In the data rows, the value 128 means zero.
Here are some rows, each followed by its group. Rows of different groups can look alike.
[154 115  99 127  74 142 132 125 187  73  82 187 153 165 110 202  86 115
 133 125 159 137 157 128 121 112 158 142 107 141 158 102 138 144 138 125
 179 160  73 110  89 203  98 101 101 149 112 158 140 156 179 100 111 117] Tl
[ 77 108 112  95 135 126  69 165 126 157  86  75 114 125 159 106 108 114
 113 155 109 140  90 103 167 171  84 153 139 154  61 164 115 132 156 167
  89 111 124 121 151  91 122 156 164  97 111  69 135  75  77 146 122 108] Vw
[123 133  98 130 112 112 184 159 142 124  95 120 182 170 159 125 104 135
 119 161 105 159 150  71  78 134  65 136 144  81 158 114 138 149 200 167
  96  76 113 145 160 107 115 122 127 134 174  97 147 147  81  98  85 104] ER
[132  95 106  97 122  87  94 149 131 160  84  94 128 125 149 101 138 112
 109 121 126 117  59 116 106 160  87 180 108 112  85 133 126 147  99 135
 106  67  92 132 145  59 138 125 120  85 122 132 161 119  66 122 118 119] Vw
[ 93 139 130  66 174 106 104 147 105 156 157  75  70 107  89 116 142 185
 166 161  55 171  64  96 154 102 118  83 177 112  83  80 103  76 127  74
  75 119 140 184 181  79 171 145 146 137 187  77 123  69 126  94  76  91] We
[ 98 106  91 157 119  98 162 152 169 167 144 121 140 152 168 125  98 180
 161 155 113 193  96  58 112 143 112 152 153 112  91 106 141 138  99 202
  90  44 129  70 168 121 115 100 147 126 141  81 148 157  71  57  83  84] ER
[195 132 135 173 108 137 114 133 148 115 134 156 168 182 146 193  78 113
 158 137 168 158 148 127 113 131 175 122  91 123 174  97 140 172 141 133
 156 160  76 113  90 173 111  95  84 164 165 201 105 171 152 128 145 141] Tl
[107 137 133 156  53 161 152 108  47 140 161 167 109  66 166  98 134  82
  74 124  99  69 166 109 149 134 116 111 170 215 170 195 129 126  97 122
 177 156 109 124 105 138  58 142 151  78 130 145 116  86 127 153 196 173] QT
[149 130 137 133 162  88  83 108 132 145  91  99 137  79 144 109 147 133
 142 116 100  97  85 165  51 107 140  94 108 130 141 135 137 138 108  98
 119 153 126 127 137 124 140 185 103 125  99 113 134 128  92 120  91 165] Qo
[132 128 123 144 100 181 143 125 141 125  67 185 150 185 123 157  94 122
 150 114 132 186 170 135 119 123 137 133 156 142 147 125 149 124 171 121
 143 134 101 136 111 140 118 103  90 154 151 115 151 143 113 104 122 152] Tl
[ 94 113 148 131  99 150  53 116 151 132 170  64  95  63 152 103 120  86
  99 142 132 124  48 105 151 191  80 120  49 144  31 147 114 118  64 196
  95  81 163 121 140 121 145 114 163 111 107  85 141 126  44 154 117 135] Vw
[142  92 109 132 140 175 123 128 193  82 170 130 190 147 166 136  49 119
 134 122 156 174 133 167 147 201 141 185  88 103 162  83 133 176 111 178
 136 128 102 115 115 150 116  75 125 118 144 120 141 187 170  63 107 110] YB
[156 147 162  96 128 107 122 111 124 148  63 116 107  85  40 133 163 164
 143  89  73 117 131 142 101 128 145 125 164 111 164 123 104 143 104 112
 175 173 164 135 132 131 179 208 115 143 103 146 102 131 160 142  99 153] Qo
[178 135 156 166 153 165 126 115 144  59 164 124 171 155 152 164  80 123
 106 144 188 106 187 151 120 100 185 124  93  94 132 103 160 142 134 113
 196 163  62 105  79 176 106 103  94 166 133 193 109 157 198 115 123 112] Tl
[ 97 178 113 102  99 212 144 122  94 165  91 179  90  69 122  84 170  85
 171  87  94  30 133  95 152 177  74 122  74 200 129 221 112 154  25 101
 181 121 167  83 125 136  75 163 164  35 114 149 127  74  77 202 218 210] QT
[154  91 123 152 156 126 135 161 216  99 196 116 168 145 136 165  91 107
 135 156 156 133 124 118 127 167 126 151 121  95 109  81 131 154 167 185
  81 122  95 101 118 150 141 104 119 133 167 131 162 150 133  72 117  55] YB
[ 76 138 161 111 140  80 117 155 103 184 123  86  98  96  80 112 151 148
 160 154  83 143 109  95 153 130  90 133 175  80  84 121 109 132 150  60
  84  67 198 157 198  94 175 159 150  90 121  77 117  94  80 118  76  97] We
[202 141 126 155 158 141 142 136 155  98 168 126 176 173 154 170  92 151
 131 110 165 137 160 164 109 117 163 124 135 118 199 116 145  77 159 129
 160 172 125 126 100 155 120 122  99 188 155 145 110 179 133 124 114 121] Tl
[123 156 114  79  60 211 113 107  88 164  78 159  70  73 128  57 167 119
 149 131  92  57 147 105 168 118  84 144  69 216 146 177 126 134  91 112
 158 138 132 167 131 117 107 147 171  59  95 159  89 118 127 178 186 200] QT
[ 76 111 116  94 119  86 164 161 187 176 193 146 163 173 138 114 102 138
 165 163 120 176  93  81 155 157 102 130 104  80 125  88 132  75 165 154
  68  67 121 218 154 130 127  50 136 115 178  84 131  93  76  72  92  76] ER
[175 142 140 174 135 152 139 125 143  66 171 155 190 191 118 186  73  99
  96 135 164 124 149 167  70 139 194 152 125 106 172 112 135 120 187 128
 143 166 103 117  66 174  80 102 107 164  85 176 144 197 176  99 143 119] Tl
[123 126 133 103 171  65  92 139 151 159 121  85 101 139  72  76 137 167
 164 103  56 211  86 108  81 131 110 150 173 135 102  94 129  96 142 108
  56  92 178 188 204  90 188 169 131 128 134  63 110 115 124 107  84  99] We
[124 125 154 160 157  98 164 138 156 132 105 179 159 167 145 116 108 129
 126  88 149 180 125 137 145 104 135 111 163 148 174 122 134 143 206 133
 135 136  86 147 102 120  99 106 109 152 153 125  99 146 137  98 116 101] Tl
[188 130 144 144 130 122 136 114 159  94 178 147 188 159 146 219 105 121
 124 143 176 149 159 146 115 134 160 185 127 136 166 116 150 129  92 176
 187 158 127 110  88 178 120  95  90 155 155 135 114 182 150 129 129 131] Tl
[148 175 112  93  56 223 153  77  70 139  29 138  83  78 108  88 156 113
 158 140 120  40 183  90 138  89  73 163  95 255 159 202 106  94  99 146
 164 149 206 105 119 131 112 191 178  32 142  83 115  75 104 205 196 194] QT
[196 127 134 166 100 155 112 131 125 135 137 183 168 161 142 188  98  96
  85 157 198 143 198 183 102 117 167 122 114 161 175 127 154 123 107 161
 136 180  55 111  61 217  95  79 103 157 128 137  98 175 187 164 166 118] Tl
[ 79 113 109 154 122 167 153 136 101 153 112 107  93 130 167  96  87 101
  95 143 128 147  80  72 170 138 131 100  88 110  68 174 130 101  66 151
  99  92 125 146 152  78 115  92 158  86 100  88 102  92 102 134 143 155] Vw
[142 152 160 144  93 144 163 119 138  94  96 178 162 144 161 147 127 103
 115 134 168 121 170 164 122 117 172 140 109 142 188 129 139  99 100 147
 190 149 107  74  52 159 109  74 124 158 154 163  90 150 148 133 144 112] SX
[128 100  80 100 127 115 161 137 132 147 127 120 126 136  98 111 145 115
 163 139 135 117 135  96 108 158  99 120 101 114  75 129 107 136 116 170
 104 119 121 140 148 136 104 112 157 114 131  81 121 149  76 135 152 135] Vw
[105 123 117 137 179 106  49 126 106 142 139  62  80  71 124 118 181 102
 146 153  66 127  58 144 138 143 147 125  79 132  72 119 111 130  49 114
  96 129 125 128 155  76 168 170 145 120  71  90 125 116  80 115  99 153] Qo
[192 132 135 187 138 108 133  68 110  58  94 178 181 145 144 181 112 120
  72 155 200 112 197 234 113 110 227  87 155 135 160 131 128 125 181  84
 193 210  58  79  38 178  96  98  94 186 114 199  87 154 190 171 171 147] SX
[157 107 171 180 167 106 120 110 156  45 173 172 191 174 178 193  98 120
 100 143 196 136 143 172 140 132 178 111 135 110 192 105 148 146 161 143
 171 160 121  96  66 190 101  70  92 172 127 166 104 189 197 109 127 116] Tl
[159 130 116 163 129 116 114  87 136  96 108 131 150 141 153 147 123  99
  53 123 160 147 178 200 170  75 194 128 132 197 190 139 129 113 131 135
 174 175 108  75  87 187 142 103 113 159 114 170 115 160 195 134 161 135] SX
[160 132 147 109 122 114 136 118 121 140  93 125  96  80 173 144 173 133
 172 100 117 124 105 144 114 129 141 105 179 142 146 166 164 173 154  65
 174 114 100 129 139 136 167 164 129 148 123  97 120  98 104 137 118 151] Qo
[ 95 145 148 126 217  96 101 145 130 193 169  71 116 134  72  72 181 182
 156 120  51 184  90 115 126  63 108  73 191  56 120  78 132  98 136  94
  87  90 106 171 209  61 196 151 124 166 127  95 148  80  92 110  77  97] We
[111 111 150  89 181  63  83 129  79 178 158  52  96 115  93  81 168 167
 151 116  99 149  65 107 145 109 146 121 190 110 106 113 131  50 145  50
  85 116 174 139 178  56 180 172 160 144  97 121 132  73 121 115  87  97] We
[ 96 134 136 107 147  93 131 143  94 122 128  76 100 103  45  53 174 166
 195 150  45 180  64 112 110  80  99 125 213  93 125 100 113  86 146  38
  60  96 170 176 195  88 165 155 169 125 167  66 154  96  93  95  77  98] We
[211 123 152 192 191 156 146  60  93  51 151 177 166 152 111 227 129 107
  51  99 176 113 191 187 169  39 207 134 124 109 145 109 152 104 204  88
 211 186 117  68  44 172 109 116  94 214 107 207 108 155 214 159 163 124] SX
[ 87 104 129 118 142 153  78 149 153 122 111 100 118  85 131 119 116 119
 181 136 121 115  39 111 175 172 122 123  28 130  68 135 104 126 103 179
  92 102  80 124 134  68 150  91 169  84  80 120 145 133  63 133 134  90] Vw
[109  98 132 105  93 118  71 155 148 137 114  94 100  91 145 130 118 101
  90 130 107 115  70 122 176 157  78 152 104 130  75 159  91 151 103 110
  73  89 123 119 161  77 186 115 159  57  98 113 134 139  86 156 106 133] Vw
[ 72 179 103  69  56 255 123 109  36 202  66 148  40  70  76  41 228  93
 146  85  81  82 165 124 162 152  68 139 103 220 146 235 104 123 148 166
 127 147 128 120 132 109 115 176 176  64 143 162 118  64 108 177 191 205] QT
[152 142 178 134 138 168 119 132 122 138  93 122 102 108  98 121 199 160
 106  60  66 129 120 132  69 109 128  92 132 140 107 149 143 109  93 158
 179 144 162 156 148  75 147 164 138 133  80 133  95 105 124 139 137 160] Qo
[158 136 109 160  89 105 162  91 143  89 129 159 141 174 128 191 112 128
  90 129 186  89 179 163 141 116 187 155 126 111 203 148 159 109 171 117
 173 191  89 100  91 188  96 103 105 209 184 166 142 141 158 151 156 170] SX
[124 139 125 116 188  44  97 162 131 185  98  88  83 107  53 106 174 164
 158 139  58 122  68  94 118 105 102  99 223  95  68 119 127 144  98  60
  67  79 174 158 204  81 180 128 127 127 161 110 122  93  74 121  82  83] We
[156 119 113 144 178  76 141 122 176 127 174 129 135 136 163 167  98 144
 140 136 139 125 109 150 146 172 154 145 137 104 112  71 132 149 115 114
 121 133 157 150 126 120 154 112  74 134 119 140 142 163 177 102  86  95] YB
[197 172 134 177 144 114 141  81  92  39 130 178 167 169 161 186 120 105
  60 152 224 122 170 206  86 102 190 136 170 137 214 102 166 138 137  70
 206 183  60  79  65 188 106 143 133 215 110 179  86 158 213 191 162 128] SX
[135 181 140  94  94 163  84 115  68 137  57 178  71  82 123 130 179 108
 135 127 108  65 168 110  94 149 100 141 155 206 159 213 121 116 120 139
 147 180 115 124 145 136  46 141 157  81 129 138 115  65  96 171 214 252] QT
[163 144 158 183 106 108  95  74 120  70  97 137 183 174 150 202 144 110
  78 161 196 156 175 201 153  65 215 127 172 172 202 160 154 127 173 114
 198 208  62  79  39 171  76 114  83 210 104 174  71 190 211 146 178 137] SX
[125 137 110  84 147 143 126 143 141 143 105 130  76 120 136 123 111  98
 117  99 109  92 162 115 129 170 119 114 103 159  98 151 107 161 122 127
 101 131 201 148 145  86  82 125 152  89 156 112 117 119  88 141 135 153] Vw
[105 131 132 112 110 129 168 130 128 118  74 154 182 158 129 154 128 163
 107 139 180 165 139 130 134 101 169 105 148  96 160 143 137 116 112  88
 130 104  83 147 101 130  86 121 114 145 117 136 123 124 155 112 138 119] Tl
[139 118 127 131 147 119 155 129 147  98 171 101 144 167 139 161  74 137
 104 147 164 136 121 141 131 115 136 130 157  82 165 103 115 139 130 114
 123 136  24 113 115 134 133  94  87 130 151 156 117 152 138  96  98 103] YB
[145 104  97 152 114 132 172 170 111 150 105 167 159 141 131 114  95 170
 177 143 148 157 107  84 146 111  73 148 126 117 125 107 142 100 134 122
 112  86 145 142 150  87 114 120 131 133 140 127 158 141  84  99  75 126] ER
[106 125 146 113 161 141  52 106 102 136 103  57  75  79 139  94 139 110
  85 136  98 120  70 157 117 121 118 100 103 134  68 173 124 174 104 148
  95 118 113 137 135 129 185 195 135 108 103 136 167 106  95 156 125 116] Qo
[ 63 115 111 138 150 155 109 152 138 172 120 103 102 100 134  83 116  78
 135 115 157 143  83 111 173 152 104 151  53 128  27 164 110 119 149 183
 123 127 163 111 146  90 141 107 148 107 100  79 159 129  73 119 141 133] Vw
[154 105  64 135 148 102 223 166 196 126 141 134 151 203 136 137  95 177
 164 124 119 180  92  71 142 165 114 110 140 111 106  87 137 154 203  90
  82  60 164 139 149  90 138  91  96 109 183 102 143 125 106  69  79  87] ER
[137  91 102 133 166 118 143 121 180 102 166  80 153 149 112 158 120 116
 123 101 125 160 116 164  95 183 140 124  78 103 114  80 146 157 125 160
 134 112  83 152 138 172 156 122 118 177 131 100 140 181 161  84  70 102] YB
[ 79 128 151 127 142 149 126 146  90 118 128 156  91  80 128 127 171 149
 168 147 121 155 144 106 102 116 131 110 175 170 123 114 132 163 113 140
 145 113 182 122 143 119 155 167 154 110 109 106 122 120 117 110 111 156] Qo
[141 144 151 154 130  77  95  97 104  97 130 144 170 176 159 194 107 128
  37 167 163 118 182 168 125  65 184 134 141 179 149 113 147 126 109  73
 168 176  75 105  82 148 118  79 108 156 138 145  92 192 157 155 169 150] SX
[151 120 108 158 122 155 171 100 172  92 166 172 160 143 127 183 112 112
  63 134 179 107 187 182 123 138 188 162  90 138 154  91 137 209 126 134
 177 173 102  98  71 174  81 113  71 182 130 168  97 160 150 142 140 127] Tl
[104 150 138  85  39 168 116 111  54 182 103 139  72 103 145  73 161 100
 143 151  89   7 147 113 184 124  99 133 117 204 125 201 100 143  83 130
 159 162 117  96 140  88  97 202 160  76 133 126 104  75 134 182 189 204] QT
[182 136 134 123 184 155  83 100 126 134 147 113 118  77 138 125 151 146
 165  92  90 105 119 131 115 105 144  95 120 138 135 111 108 119 159  70
 133 140 189  95 147 148 155 199  89 110 145 149 146 104 110 149 132 116] Qo
[115 188 145  87  77 211 123 105  56 188 129 145  59  59 136  70 168 115
 128  62  88  26 151 107 126  75  78 108 147 170 105 171 120  96 106 159
 158 149 177 134 130 139 109 171 150  95 143 109 122 104 120 210 191 197] QT
[ 60 113 119 131 166 196  66 147 113 130 140  99 103 126 114  67  95  90
 140 124 134 140  68 110 103 121  69 157  84 122  70 118 116 125  73 186
  97  82 106 125 149 109 138 131 165  94 155 106 138 113  90 147 110 125] Vw
[187 145 145 155 133 143 125 128 111 113  64 104 103 109 118 111 144 140
 154 118  97 115 122 149 122  91 154 137 154 135 137 100 140 125 156  96
 148 154 171  89 140 122 117 133 122 161 130 134 152  93 140 115 120 131] Qo
[187  78  99 138 144  90 125 159 183  83 154 105 174 161 171 193 101 123
 136 126 164 178 177 149 128 202 151 173  38  85 137  91 113 130 146 168
 122 138 152 147 102 147 125  75  80 128 129 121 133 167 174  95  88  85] YB
[162 126  82 108 147 164 177 180 175 151 166  80 150 168 120 135 109 176
 163 158 131 169 127  52 190 180  91 159 134 104 136  79 138 113 164 142
  83  82 118 130 185 118 137  98 111 123 189  84 170 121  97 104  92  83] ER
[172 118 131 131 183 149 124 121 176 107 150 158 143 172 106 148 117 145
 107 114 160 137  94 155 120 125 151 147 127 113 126  73 120 130 136 132
 119 122  85  87 118 125 148 105 105 126 107 114 161 147 150  99  94  74] YB
[155 109  96 142 165 187  81 123 159 106 183 108 146 157  85 112  76 118
 130 104 135 123  96 155 133 164 116 174  90 106 102  75 120 151 121 211
 127 102 129 136 124 164 168 122 127 119  96 168 138 148 141  75  79 117] YB
[102 118 109 163 125 139 164 132 162 110 172 118 137 182 206 152  59 122
 114 147 174 148 149 118 167 167 114 100  64 112 132 127 134 113 166 157
  92 140  57 131 100 142 103 102 128 151 121 141 119 142 132  94 144 136] YB
[113  87 100  92 170 174  89 127 154 161 165  77  65  90 132  87 124  95
 136 132 127  89  78 109 126 135 120 172  81 124  55 139 114 119  97 207
  85 108 149 133 156  83 159 121 157  62 125 128 142 127 108 162  89 125] Vw
[132 100  97 140 118 112 133 154 194  92 231  79 163 153 157 181  90 122
 127 130 157 152 135 129 132 185 114 133 124 101  92 109 111 171 191 130
  92 114 110 100 116 168 147  93 101 121 170 128 138 136 145  76 105  91] YB
[182 136 134 144 127 144 127 115 193  78 109 191 188 179 162 150  51 109
 104 140 167  63 148 175 132  85 178 142  81  93 174 102 158 129 119 147
 164 153  74 114  92 176 102 102  98 160 140 176 108 200 179 101 133 117] Tl
[115 158 125  96  64 146 114 104  69 166 128 193 118  84 124  98 191  74
 127 111  87  93 171 106 132  81  96 117 106 153 177 214 129 144  71 107
 170 135 133 108 127 105 114 175 123  95 136 131 118  88 125 203 193 190] QT
[128 155 154 140 109 139 144 137 178  95 128 135 166 128 115 150 100 112
 113 112 155 116 164 144 104 157 147 144 136 162 164 119 155 109 150 114
 148 113 106 151  80 106 102 120 143 156 120 142 159 151 158 109 145  95] Tl
[ 81 119 124 171  67 118 170 155 109 126 102 122 127 150 124 114 123 106
 103 148 129  83 122  70 178  99  96 122  97 140 126 122 141 134 100 184
 114  93 166 117 132 134 120 136 135 116 127 127 137 121  95 134 145 151] Vw
[ 72 128 126 148 140  92 196 167 153 142 153 122 143 169 133 146  79 149
 191 149 135 151  96  97 163 160  61 137 142  67 126  75 133 127 160 138
 110  68 118 192 148 126 110  80 128 125 195 102 131 142  89  65  90  92] ER
[130 154 148  99 154  77  97 128  88 164  82  49 102  87  69  99 165 154
 203 137  47 129  88 118 106 117 115 107 197 112 130  78 111 151 162  38
 102  91 131 147 178 109 170 166 161 111 127  78 135  74  64 148  88 140] We
[ 83 149 118 107 155  81 104 128 129 178 146  66  76  91  89  99 174 169
 180  91  60 158  80  81 136  94 102  99 151 110  97 118 128 129  65  77
  93 115 194 176 177  63 199 193 155 133 123  95 143 109 104  82  94  95] We
[133 127 179 120 150 132 105 111 118 138 135  76 113  70  93 127 164 128
 139 116 102  89 134 133  88 108 128 110 105 120 119 130 152 121 143 143
 148 167 153 131 139 141 150 211 137 135  97 106 120  89 121 136 103 150] Qo
[ 77  70  97 134 138 156  87 133 129 148 139  65  71  94 104 125 125  83
 143 158 109 128  36 104 169 169 103 121  86 100  80 112 101 153  90 176
  81  91 197 158 151  77 150 137 131 106 110 123 155 153  85  98 111 124] Vw
[113 143 172 108 150 111  92 110 119 145 122 102 108  71  94 103 191 124
 137  93  97 138 127 139  88 130 157 101 146 140 158 135 121 108 160  79
 129 150 117 115 139 134 161 168 101 123  99 112 143 168 133 113 118 135] Qo
[ 47  81 106 145  71 108 185 206 188 160 114 141 161 171 104  94  81 166
 199 169 142 193 118  63 138 140  81 142 120 100 104 110 135 125 164 193
  71  51 117 182 157  97 110  67 134 129 200 121 134 143  77  87  97  69] ER
[127  96 124 128 119 190 120 163 124 158 201  83  96 134  93 102 130 108
  78 140 122 109 116  97 184 141  75 147  38 114  57 127 112 127  92 182
  94  79 134 139 137  90 132  94 154  93 128  90 146 144  89 133 152  98] Vw
[183 127 123 126 138 132 155 110  93  64 134 179 164 151 121 183 115  98
  82 127 184  95 168 178 144 137 151 132 125 111 204 123 168 136 116 129
 167 135 142  85  71 163 113  93 126 129 117 155 134 120 159 148 160 130] SX
[120 127 166  59 203  52 105 116 108 176 106  68  81  89  72  69 156 204
 205  54  47 104 100 108  49  97 102  89 183 117 105 107 117  83 131  71
 103 107 125 122 197 114 175 198 152 116 127  93 147  87 120  96  98 120] We
Which 3 groups are nearest to each row below, nearest first, going by the distance to the group's nearest row?
[147 131 140 125 168 173  46 106 116 143 164  54  83  43 104 119 145 129
 108 160  96  86  83 168 122 164 123  98  72 118  75 173 134 118  90  86
 116 125 177 151 127 154 155 195 127 121  67 105 133 158 103 133 110 151] Qo Vw We
Group Qo spreads out most along one direction. Which 3 other groups' directions of most spread are closest to that one, closest first?
Vw SX We
Which 3 groups are nearest to each row below, nearest first, going by the average distance to the group's rows?
[137  86 158 145 137 155 126 129 123 116 173 148 160 151 154 160 103 115
 153 123 146 145 141 140 123  95 144 120  87  87 119  78 145 158 115 141
 102 112 102 100 110 131 108  52 127 107 132 170 104 142 162 104 129 110] YB Tl ER
[ 54  93  97 107 130 143  86 137 102 159 115  89  87 131 129  98  97 100
 110 147 103 132  57  92 147 188 105 182  80 117  60 176 109  96  29 178
  87 102 109 113 138  91 140 117 132  68  74  88 131 106  28 103 137  91] Vw Qo ER
[ 96 128 108 109 102  92 162 195 157 160 140 135 140 180 186 153  92 159
 183 112 153 190  94  61 140 151  82 140 111 118 103  73 121  98 148 147
  85  74 182 141 158 117 126  78 150 137 148  52 135 100 100 108  77 124] ER Vw YB
[121 120 112 127 100 104 164 174 163 143  86 166 160 174 110 127 106 155
 117 137 130 156 153  49 122 158 120 156 157 112 146 113 128 130 124 165
 111  77 125 126 166 140 115  87 120 109 207 129 154 152 127  80  94  81] ER YB Tl
[ 97 125 125 112 150 121  62  94  82 132  77  95 119  67  84 100 174 132
 112 112 103 120 112 170 128 121 122 100 111 142 146 136 117 108  73 116
 133 126 214 141 119 125 164 185 120 142  91 112 121 119 112 150 127 141] Qo Vw We
Group YB spreads out most along one direction. Which 3 other groups' directions of most spread are closest to that one, closest first?
Vw QT ER
Which 3 groups are nearest to each row below, nearest first, going by the distance to the centre of the group?
[134 108 146 141 148  97 140 110 170  76 214 119 182 145 186 156  98 108
  75 150 160 108 115 144 140 153 132 173 119  90 148 101 118 102 107 141
 118 112 122 134  84 141 105  90 109 146 139 146 145 187 147 144 110  75] YB Tl SX
[143  89 132 134 239  65 171 146 155  98 178  80 136 133 114 135 143 137
 142  79 166 152  84 156 109 103 175 138 179  89 118  78 160 132 116 125
 131 125 113 153 118 164 198 125 122 191 111 125 121 148 157  95  82  62] YB Qo Tl
[157 117 142 113 158 136 125  95  88 141  78 123  96  73  86  93 139 170
 181  86  92 102 138 150  95 118  97  68 171 124 117 139 133  89 110  79
 147 148 108 117 136 105 171 185 167 154 123 134 117  65 127 157 104 124] Qo We Vw
Which 3 other groups have their centres nearest to the centre of group ER, nearest first?
YB Vw We
Group ER spreads out most along one direction. Which 3 other groups' directions of most spread are closest to that one, closest first?
We SX Qo
Which 4 groups are nearest to each row below, nearest first, going by the distance to the centre of the group?
[108 149 140 141 136 101 132 105 130 141  88 143 142 124  53 137 171 148
 152 130 103 119 153 128  68 140 142 112 168 143 156 162 126  57 150 111
 137 130 199  76 121 104 150 180 130 116 136 117 129  97 119 145 121 124] Qo We Vw Tl
[132 118  92 128 137  89 131 141 166  79 181 147 177 179 145 159  63 116
 126 120 166 147 100 151 138 148 139 183  88 124 152 123 125 154 161 167
 119 107 103 105 114 164 101  94 114 130 155 146 114 139 156 111 113  89] YB Tl ER SX
Which 4 groups are nearest to each row below, nearest first, going by the distance to the group's nearest row?
[ 96 153 137  62  15 186  99  93  77 154 150 164  54  64 164  66 197  94
 147 113  57  95 136  83 184 108  96  95 126 217 102 199  99 121 123 125
 161 138 125 112 135  81 108 199 169  46  99 101 102  86 109 183 226 233] QT Vw Qo We
[159 127 104 121 131 143 126 138 212 111 211 132 137 135 187 161  72 111
 138 130 154  91 135 122 146 171 144 142 123 119 156  84 133 134 183 162
 117 104  94  98 113 119  96 126  92 137 131 150 155 163 148  82 113 110] YB Tl ER SX
[106 172 154  99  60 191 117  93  89 198  80 131  68  41 108  71 191 103
 123 121  69  74 171 104 151 177  79 121 101 168  86 210  93 173  93 135
 151 134 134 124 126 109  73 138 175  47 119 123 114  94  84 220 191 227] QT Vw Qo We
[156  93 140 151 151  90  78 128 139  94 168  85 156 106 155 179 105 140
 140 171 118 139  97 144 104 142 145 126  71 121 145  92 143 113 138 142
 120 136  57 167 125 180 135 128 131 152  83 137 144 152 145  79  95  88] YB Tl Qo Vw
[122 128 128 131 142 153 143 126 143 135 145 167 119 135 133 117 122  75
 116 181 121  95 132  73 163 137  76 151 104 147 128 161 119  81  68 149
  95 139 131  87 147 104 108 149 208  92 156 123 146 119  91 139 127 142] Vw ER Qo QT
[113 174  96 130 100 193 120 108  90 138  65 163 109  71  87 131 197 102
 114 142 115   0 114 126  53 116 107 144 111 206 155 190 144 149 115 159
 124 155 186  98 110 147  93 177 153  50 154 160 123 123  98 155 196 209] QT Vw Qo SX
[ 74 187 176  73  78 244 124  88  36 198  60 174  49  44 137  60 200  93
 120  86  94  30 147 108 147 160  80 108 113 172 102 245 113 140 106 136
 135 127 135 136 123 143  80 169 181  60 118 125 129 116 104 197 217 235] QT Vw Qo Tl
Which 3 other groups have their centres nearest to the centre of group Qo, nearest first?
Vw We YB
Which 3 other groups have their centres nearest to the centre of group Tl, nearest first?
SX YB Qo
Which 3 other groups have their centres nearest to the centre of group QT, nearest first?
Qo Vw Tl
Group Tl spreads out most along one direction. Which 3 other groups' directions of most spread are closest to that one, closest first?
SX QT ER
Which 3 other groups have their centres nearest to the centre of group Vw, nearest first?
Qo ER YB
Which 3 other groups have their centres nearest to the centre of group SX, nearest first?
Tl YB Qo
Which 4 groups are nearest to each row below, nearest first, going by the average distance to the group's rows?
[147 148 131 116  46 201 129 101  91 166 131 155  97  92 142 111 135  75
 141 141 121  69 183 117 127 110 100 162  85 179 130 207 107  88 153 137
 169 137  88  97 102 187  71 173 162  90 133 145 104 123 125 188 201 194] QT Qo Vw Tl
[107 172 153  58  33 141 124 102  72 146  83 143  40  50 124  67 162 112
 134 129  89  80 154 103 136 118 102 103 108 192  87 180 107  89  32 129
 157 150 146 151 124 122  91 174 161  46 115 115 115 102  95 214 202 178] QT Qo Vw We
[167 130 124 174 210 117 101 126 149  96 196 120 162 162 132 172 118 180
  70  90 152 190  90 170  84 152 169 148 146  32 129  65 121 128 118  84
 120 153 116 126 112 149 163  80 111 161  81 117 134 164 114 100  86  48] YB Tl Qo ER
[158 131  85 160 127 139 179 148 185  66 118 170 170 162 124 165  81 135
 134 120 164 121 152 167 138 137 150 138 107 138 183 131 148 159  90 150
 151 111 137  66  94 124  99  93  81 161 117 157 127 113 188 133 108 159] Tl YB SX Qo
[116 153 140 136 177  62  22 112  95 142 108  57 101 101 101  90 144 108
 123 113  88 125  89 178 193 118 131 132 100 123  80 131 107 135  52 105
 100 110 130 104 147  97 200 184 134 126  72 105 183 145  93 108 106 129] Qo Vw We YB
[162 125 147 179  97  75 149  89 179  55 181 173 148 186 170 187  68 114
  69 159 174 127 174 183 137 167 180 151  87 109 180  98 138 153 201  84
 175 177 134  82  69 219  90 125  63 185  97 157 125 181 183 147 144 125] Tl SX YB Qo
[117 150 141 114 155 109 126 103  82 141  50 140 125  87 108 115 171 156
 127 127 107 140 141 140 150  59 134 109 145 157 145 118 119 111 154 101
 126 138 139 148 143  94 139 146 127 156 130  87 156  83 143 134 126 133] Qo We Vw Tl
[ 89 146 160 122 102  53 142 148 124 170 149  79  92 102 122  95 145 164
 148 104  50 135 106 109  92 124 101 124 223  94  97 106 123 167 201  64
  79 102 152 143 193  59 189 185 140 132 103  80 158  84 106 125  82  97] We Qo ER Vw
[101 136 116 158 109 135 127 132 133 147 175 157 132 132  77 101 125 104
 126  90 153  88 111 102 179 148  78 128 110 128  78 156 115 137 135 194
  98  76 137 139 134 117 131  96 129  89 169 118 137 116 114 130 125 152] Vw ER YB Qo
[127 100 118 141 179  88 151 121 174  95 241  89 153 144 116 111 115 122
 144 131 136 133 119 160 119 145 148 118 115  59  95  56 145 139 180 104
 130 127 157 136 142 155 163 106 106 177 104 132 128 171 114 111  71  88] YB ER Tl Qo
[101 146 126 101 168 107  90 140 113 150  91 100  73  92  57 115 147 139
 215 148  90 183  92  94  86 104  98 129 172  87  89 125 117 124 115  68
  59 100 144 168 194  90 188 116 176  96 138  87 143  94  83  97  87  85] We Qo Vw ER
[191 104 140 138 123 149  94 142 172 108 156 106 150 127 140 123  85 142
 141 119 149 186 152 181 102 212 138 120 145  73 104  94 123 116 149 145
 131 118  98 134 131 115 135 112 124 149 158 122 121 142 114 126 105  95] YB Tl ER Qo
